Families of rows that turns and mirrors carry onto each other, the same ones carrying the whole set onto itself: the rest of each named row's family, in list order
5 families of 8 rows
q170: [-8, 21, 11, 6, -23, -14, -33, -22, -17, 23, 6, -27, -5, 14, 14, 7, -45, -1, 0]
q676: [-23, 34, 22, -15, -3, -3, -40, -8, 15, 17, -8, -3, 1, 17, -14, -30, -52, -27, -8]
q557: [3, 18, 6, 13, 17, 2, 4, 1, -6, 1, -20, -18, 14, -16, 1, -23, -10, -6, 0]
q505: [5, 27, 18, 8, 11, -1, 6, 3, -3, -2, -13, -20, 17, -15, 1, -20, -20, -16, -8]
q738: [-10, 15, 4, 8, -20, -13, -35, -23, -18, 26, 2, -25, -7, 15, 15, 5, -41, 5, 7]
q608: [6, 36, 9, 11, -1, 1, -12, -1, 9, 2, -9, 3, 18, 6, 18, -11, -48, -12, 27]
q920: [-15, 23, 17, 9, -3, -8, -13, -16, 23, -3, -1, 1, -5, 38, 18, 7, -34, -39, -17]
q87: [9, 41, 19, 7, -3, -2, -6, 1, 8, -2, -5, -5, 19, 0, 13, -12, -47, -21, 11]
q582: [-29, 12, 8, -9, 17, 2, -32, -10, 0, 20, -21, -16, -3, 3, -26, -40, -15, -12, -16]
q198: [-21, 8, -4, 18, 7, -1, -20, -21, 19, 4, -12, 11, -10, 44, 21, 3, -26, -19, 9]
q376: [-10, 11, 11, 7, -14, -15, -23, -21, -25, 23, 1, -39, -7, 2, 3, 0, -25, 1, -16]
q625: [-26, 22, 20, -14, 10, -2, -29, -8, 3, 17, -16, -18, -1, 2, -27, -38, -25, -22, -25]
q239: [-25, 32, 14, -11, -2, 1, -46, -11, 16, 21, -12, 4, 0, 24, -9, -29, -54, -19, 9]
q187: [-41, 32, -9, -16, 14, -9, -3, -13, -12, 9, 23, 8, 21, 13, -6, -17, -12, -21, -14]
q238: [-42, 31, -17, -13, 11, -7, -11, -16, -9, 13, 23, 20, 20, 24, 1, -15, -21, -15, 6]
q629: [9, 37, 23, 6, 2, -3, 1, 4, 3, -4, -7, -14, 18, -10, 5, -16, -36, -23, -4]
q751: [-32, 12, -4, -2, 13, 6, -45, -14, 6, 26, -24, 1, -5, 19, -15, -37, -29, -2, 13]
q992: [4, 27, -1, 17, 5, 4, -14, -3, 5, 6, -16, 4, 16, 6, 18, -14, -38, -2, 36]
q918: [-18, 19, 7, 13, -1, -5, -20, -19, 23, 0, -6, 9, -6, 44, 23, 7, -36, -29, 0]
q791: [-44, 24, -20, -12, 17, -7, -6, -16, -13, 11, 19, 13, 19, 17, -4, -19, -8, -11, -1]
q368: [0, 13, -3, 18, 20, 4, -4, -3, -6, 5, -23, -10, 13, -9, 4, -22, -11, 2, 17]
q511: [-21, -1, 4, 16, 18, -3, -3, -18, 7, 0, -15, -12, -9, 23, 4, -5, 3, -24, -27]
q517: [-12, 5, -1, 13, -11, -12, -30, -23, -25, 27, -4, -31, -9, 8, 9, 0, -25, 12, 2]
q27: [-12, 9, -1, 13, -15, -12, -34, -24, -21, 27, -3, -27, -8, 13, 12, 3, -33, 12, 8]
q730: [-24, -1, -10, 22, 16, 0, -17, -23, 13, 5, -18, 6, -10, 39, 16, -1, -10, -13, 5]
q596: [-31, 8, -1, -4, 19, 5, -38, -13, 2, 23, -25, -9, -5, 9, -22, -40, -17, -3, 0]
q468: [-40, 35, -7, -17, 10, -11, -5, -14, -9, 8, 26, 11, 21, 17, -4, -16, -18, -23, -12]
q574: [-8, 17, 17, 4, -18, -17, -24, -20, -23, 21, 6, -37, -6, 3, 5, 2, -34, -3, -17]
q592: [-24, 31, 25, -17, 2, -4, -32, -7, 10, 15, -9, -13, 1, 8, -21, -34, -41, -28, -22]
q285: [-18, 10, 15, 11, 11, -6, -1, -15, 11, -5, -8, -13, -7, 21, 5, -2, -7, -34, -36]
q417: [-39, 37, -8, -18, 8, -10, -8, -13, -7, 9, 26, 15, 22, 20, -1, -15, -25, -23, -6]
q795: [-7, 21, 16, 4, -23, -16, -29, -20, -18, 22, 7, -33, -5, 8, 10, 4, -43, -5, -10]
q409: [-41, 36, -13, -15, 7, -9, -11, -14, -7, 11, 25, 19, 21, 24, 2, -14, -25, -19, 2]
q414: [-15, 20, 21, 9, 4, -7, -5, -16, 17, -6, -3, -8, -6, 29, 11, 3, -23, -40, -32]
q264: [-25, -4, -7, 22, 21, 0, -9, -20, 8, 3, -19, -5, -11, 28, 9, -5, 2, -14, -10]
q97: [-11, 6, 4, 10, -10, -14, -26, -23, -27, 25, -2, -37, -8, 3, 5, -1, -21, 9, -9]
q630: [-43, 26, -15, -13, 18, -9, -3, -15, -13, 10, 21, 9, 20, 13, -7, -20, -7, -16, -8]
q948: [1, 18, -7, 19, 14, 5, -11, -4, -1, 7, -22, -1, 14, 0, 12, -19, -23, 5, 31]
q685: [-44, 26, -20, -11, 15, -7, -10, -16, -12, 13, 20, 18, 20, 21, 0, -17, -14, -10, 7]
q620: [-29, 21, 3, -6, 5, 4, -48, -13, 12, 24, -18, 6, -3, 24, -9, -33, -45, -7, 18]

Which other rows belong to the same family as q582? q676, q625, q239, q751, q596, q592, q620
Which other rows belong to the same family as q97? q170, q738, q376, q517, q27, q574, q795
Which other rows belong to the same family as q920? q198, q918, q511, q730, q285, q414, q264

Families of rows that turns and mirrors carry onto each other, the same ones carrying the whole set onto itself: the rest of each named row's family, in list order
4 families of 4 rows
q458: [6, -7, -8, 14, -34, 1, -4, 3, 0, 6, 5, 4, -16, 18, 2, 10, 6, -10, 10, -22, 2, 18, 9, -25, -23, -7, -12, 10]
q242: [12, -11, 8, -21, -14, 17, -6, 22, -2, -7, -8, 25, -6, -2, -1, -10, -4, -21, -23, 6, -24, -8, -8, 15, 13, -20, -28, -12]
q546: [2, -1, 7, 12, -41, -3, -6, 5, -2, 13, -6, 5, -3, 27, 9, -10, 5, -26, 12, -16, -7, 11, 7, -15, -25, -19, -14, 5]
q564: [15, -9, 15, -17, -8, 15, -1, 17, 7, -6, -4, 27, -7, 4, -8, -6, -12, -20, -24, 7, -25, 6, -12, 16, 5, -12, -30, -9]
q548: [15, -5, 17, -19, -18, 9, 1, 18, -1, -10, -2, 25, -10, -9, -16, -5, -7, -15, -26, 3, -27, -2, -10, 15, -1, -11, -28, -13]
q705: [-8, -12, -30, 3, 6, -9, -4, -23, -16, -1, -1, -23, 5, 13, 3, 12, -11, 9, 24, -6, -1, -9, 4, -1, -28, -2, 30, 3]
q298: [-10, -7, -15, -24, 12, 1, 3, -7, 6, -14, 9, 8, 21, -6, -17, 3, -22, 11, 2, 5, -29, -39, -3, 40, -9, -17, 8, -19]
q139: [-10, -12, -18, -24, 23, 0, -3, -5, 12, -13, 9, 8, 25, -2, -10, -3, -21, 0, 4, 10, -22, -32, -3, 39, -11, -23, 3, -30]
q182: [-5, -13, -43, -2, 7, -16, -1, -17, -8, 2, 11, -14, 6, 14, 1, 2, -2, 12, 29, -9, 6, -21, 10, 6, -36, -11, 16, -3]
q727: [5, -8, 13, -11, -22, 9, -4, 25, 16, -8, 0, 35, -1, 3, -8, -2, -7, -21, -21, -9, -29, 9, -9, 23, -4, -14, -24, -3]
q433: [0, -18, -34, -2, 12, -14, -9, -28, -8, -1, 6, -23, -2, 17, 4, 6, -7, 5, 28, 0, 4, -13, 2, -6, -26, -8, 20, 1]
q266: [-8, -20, -21, -27, 13, 5, -3, -7, 4, -14, 9, 9, 28, -6, -2, 1, -23, -1, 11, 1, -22, -46, -3, 34, -7, -23, 2, -21]
q234: [4, -1, 7, 16, -35, -2, 1, 0, 9, 2, -1, 3, -5, 28, 4, -2, 4, -16, 16, -20, 1, 16, 0, -21, -27, -16, -17, 1]
q173: [-3, -19, -23, -30, 22, -5, -7, 5, 1, -12, 1, 10, 18, -4, -14, -4, -17, -1, -10, 5, -18, -27, -4, 48, -9, -11, 7, -20]
q230: [0, 4, 7, 16, -37, -5, 2, 3, -8, 2, -2, 3, -7, 15, 7, -2, 7, -17, 12, -19, -3, 21, -2, -17, -36, -14, -12, 2]
q393: [-3, -22, -26, -8, 1, -7, -13, -26, -16, 6, 5, -22, 5, 20, 7, 8, -12, -3, 31, -6, 5, -14, 9, -2, -23, -3, 23, 10]

Which other rows belong to the same family as q234? q564, q139, q433
Which other rows belong to the same family as q546? q242, q266, q393
Which other rows belong to the same family as q705? q548, q298, q230

Families of rows that turns and mirrors carry onto each other, the same ones carrying the whole set onto itself: the rest of each named row's family, in list order
3 families of 5 rows
q780: [15, -10, -27, -31, -21, 2, -38, 16, -10, -17, 0]
q367: [-22, 13, 4, -52, -4, 3, -27, 21, 9, -6, 25]
q67: [25, 27, -13, -47, -16, 11, -18, -18, 6, 0, 27]
q106: [17, -3, 7, -57, 20, 8, -27, 1, 4, -6, -20]
q347: [7, -18, -2, -25, 16, -7, -7, -7, -4, -15, 28]
q524: [-23, 9, 3, -51, -6, 5, -31, 22, 4, 4, 21]
q114: [28, 25, -3, -50, -16, 22, -23, -13, -3, 6, 22]
q42: [12, -11, 4, -19, 13, -4, -15, -15, -15, -13, 26]
q250: [15, -8, -28, -29, -20, 0, -42, 9, -12, -10, -6]
q156: [-26, 12, 12, -50, -3, -4, -34, 8, 2, -2, 21]
q426: [14, 12, 2, -49, 25, 6, -28, -5, 8, -3, -20]
q333: [10, -10, -3, -22, 18, -7, -9, -10, -2, -23, 26]
q842: [26, 34, -13, -42, -14, 16, -23, -14, 4, -4, 23]
q995: [14, 11, 3, -46, 26, 12, -29, 5, 6, -7, -20]
q553: [12, -12, -22, -41, -28, -8, -42, 6, -8, -16, 0]

Which other rows belong to the same family as q367? q780, q333, q842, q995
Which other rows belong to the same family as q426? q67, q347, q524, q250
Which other rows belong to the same family as q156? q106, q114, q42, q553

